0: [154 184 155 179 112 119 205 192  93  89  69 221  89 138  95 202  61 195 179 117 115 207 114 180 170  95   2 142  96 109  10]
1: [109  67 189 166 178 162 159 126  76 207 163 117 178  50  62  88  68 114 129 139 168 122 187 150 145 176 227  82 214 166 160]
2: [ 90 157 102 214 117  82 171 179  57 113 126 190 143 121 252 158 167 243 105 156 109 196  81 195 135  79  92 208 125 116 149]
3: [135 175 132 130 136  98 162 136  63 158  97 147  93 127 121 158 117 121  50 155 100 179 103 121 135 128  96 165 117 102  70]
4: [113 114 106 127 115 186 104 186  89 194  99 115  79 158  84  86 124 123 123  96 120 143 105  81 129 176 136 118 165 107 144]
5: [118 146 130  71 127 140 133 119 103 150 106 129  87 137 120  52 137 118 133 165 110 130  92  92  73 135 102 102  70 115 132]
6: [109  98  87 169 115 130 124 144 134 132 151 117 204 107 158 158 133 136 124 145 129  70 139 126 139 144 134 117 127 106 149]
7: [218  98  53 129  58 152 111 181 176 154  66 124 111 125 122 165 114 149 141 136 124 103 102  67 183 151  89 113 116 125 142]
8: [120  97  86 165 123 131 118 145 141 152 153 101 193 108 131 160 131 121 119 140 124  72 140 124 159 162 147 113 136 110 149]
9: [132 113 172 146 173 144 178 108  88 208 116 173 132 109  36 105  92 124  99 138  97 166 136 114 127 197  94  79 130 116  90]
10: [114 137 117  67 102 156  95 112 125 132  95 132  74 139 139  53 150 127 135 148 107 114  86  87  75 119 114  98  77 123 147]
11: [186 118 133  54  87 170  93  80 131 150 104 126  97  86  71  99  93 126  88 151 132 168 166  96 128 127 128  96  63 116  27]
12: [166  93  87  83  95  87 122  78 184 122 177  47 113 120 107 118 161  91 104 120 127 145 145 142 111 143 156 122  86 188 109]
13: [ 78 136 150 128 207 158 153  75 162 189 133 191 191 148 150 165 131 142 114  83 147 117  93 108 125 135  97  81  85 128 158]
14: [137 107 119  65 129 187  74 110 163 108 108 138 104 127  86  60 142 120 221  96 166  71 130   0  68 131 130  49 115  83 143]
15: [153 127  80 152 102 103 111 200 157 121 125 118  87 201 162 135 144 164 141  80 122 140  28  97 169 134 121 180 175 105 182]
16: [126 139 119 106  87 102  79 108 103  76 156  67 111 142 174  89 180  96  89 146  94 141 145 127 105  88 178 199 158 121 116]
17: [210  97  50 103 101 124  49  97 231  83 109  94 117  47  98  92 129 139 102 203 138  89 185 122 156 182 162 128  30 129 116]
18: [113 112 147 132 131 140 125 110 162  66 116 115 149 136 141 136 120 113 154  58 120 115 157 188 132  98 169 121 155 175 130]
19: [137 129 135 106 101 111  81  57 128  82 125 122  70  76 128 133 139 103 107 190 114 110 153 137 101  66 193 123 133 158 108]
20: [122 149 123 137 118 114 138 168  85  46 117 101 136 140 210 102 146 138 138 101  99 133 149 149 127  59 178 207 184 136 129]
21: [175 110  83  85  92 118 136 164 128 102 134  61 186 139 171  66 168 113 144 127 126 127 147 116  99 155 117 151  80 114 137]
22: [ 95 145 144 130 143 131 171 103 115 165 110 118 136 142 170 117 135 117  73 153 107 152 131 209 118 117 132 130  99 208 160]
23: [ 95 162 115 126 114 114  40 134  81 158 194  98  59 131 141 101 186 123  23 202 139 179 152 168 131 147 186 223 155  64 123]
24: [130 153 151  67 132 119 174 107  94  82  90 112 152 106 196 160 125  73 138 157 120  85 127 134  86  41 131 122 102 172 116]
25: [116 129 151  86 126 158  43  57 184  74 159 117 102 192 123  89 135  86 142  86 127  86 168  55 124  82 192 123 186  99 134]
26: [164 187 144 156 131  99 220 176 109  94  96 203  84 144 104 156  68 202 167 109 120 204 129 178 155  96  15 150  76 119  13]
27: [183 150 122 154  68 101 141 199 134  39 130 150  97 133  52 137  97 164 255  92 169  85 146  61 116 112  26 104 108  34  66]

[ 50 166 128 132 168 119  97  49 169 163 155 165 134 141 229 223 178 144  19 150 131 178  94 244 144  76 144 168  91 182 156] 22 13 2 18 3
[135 128 141  78  99 106  54  39 133 100 127  87  84  77 129 128 147  78  74 173 110 122 141 137  87  81 207 121 112 165 109] 19 16 12 24 10
[101  61 177 155 175 180 137 144  93 205 137 103 192  76  67  75  66 102 129 137 165 108 155 139 152 203 214  77 201 173 192] 1 8 9 4 6
[123 114 172 139 170 142 188 109  81 204 115 171 122 116  45  99  99 136 100 121  86 169 130 114 124 192  89  84 141 120  87] 9 3 4 5 13
[208 101  46  92 119 131  52  96 248  83 106 115 118  59 131  86 133 160 104 196 134  89 166 115 153 177 149 112  11 128 134] 17 12 11 7 21
[107 154 153 107 181  69 158  97 180  67 170 125  69 209 127  94 129 125 120  60 133 169  83 175 129 121 127 165 142 183 137] 18 22 12 15 20
[111 165  92 198 101  60 163 161  63  93 122 171 138 121 255 149 179 237  84 193  91 194  94 191 129  60  94 220 108 114 136] 2 20 3 22 16
[103 149 156  79 140 133 161 112  87  75 104 109 151 110 188 166 131  78 134 163 120  77 142 150  86  48 132 126 133 159 124] 24 19 18 20 22
[151 146 145 174 138  90 155 205  88 146 110 128 125 176 144 109 115 158 121 141 137 120  77 122 163 154 122 193 177  94 223] 15 4 8 6 20
[124 125 135  93 112 110  91  43 140 106 130 119  72  83 116 119 147 111  94 186 116 127 138 129  85  96 171 102 103 156 118] 19 12 10 5 16
[146  82 114 125  99 155  83  80 144 119 114 146 127  88 180 161 147 146  86 124  93 129 121  96 148  84 186 138 168 152 128] 19 18 6 16 8
[133 127 136  95 100 109  80  49 140  94 130 109  80  83 118 121 143  94 103 170 119 110 149 123  91  86 181 107 115 157 111] 19 12 16 10 24
[101 147 169 107 114 152  88  85 212  99 135 135 122 215 104 182 116 101 181  33 140 136 136 176 141  80 118 124 138 165 124] 18 25 13 12 22
[154  97  86  86  97  79 124  91 168 105 181  51 116 117 106 121 155  85 124 155 150 140 145 137  99 134 138 121  78 165 110] 12 21 19 16 8
[163 110 102  93  98 127 127 158 134  95 133  51 206 129 164  87 154  98 158 110 120 129 161 125 109 146 142 150  99 125 129] 21 6 8 12 16
[ 99 102 172  56 159 196 110  84 118 190 125 122 189  99 164 129 109  85  70 189 121 162 123 157 143 126 185 116 120 178 145] 22 8 24 13 19
[122 138 163 109 192 164 151 116 182  77  93 161 149 114 118  87  94 112 198 122 160  91 183 128 124 129 124  77 105 183 156] 18 13 24 5 14
[115 135 157 111 117 137  95  78 209 114 146 120 115 192  74 183 107  83 159  77 121 111 172 163 152 109 122 111 142 147 104] 18 25 12 8 19
[177 141 131 160  66  92 159 192 122  44 141 147 123 141  57 140 100 165 255  74 176 100 147  49 109 114  19 105 117  36  61] 27 26 0 14 7
[ 99 131 161 128 172  93 163  70 125 146 118 166 118 107 171 190 116 141  67  87  81 162  60 178 132  83 153 127 147 199 118] 22 18 3 13 24
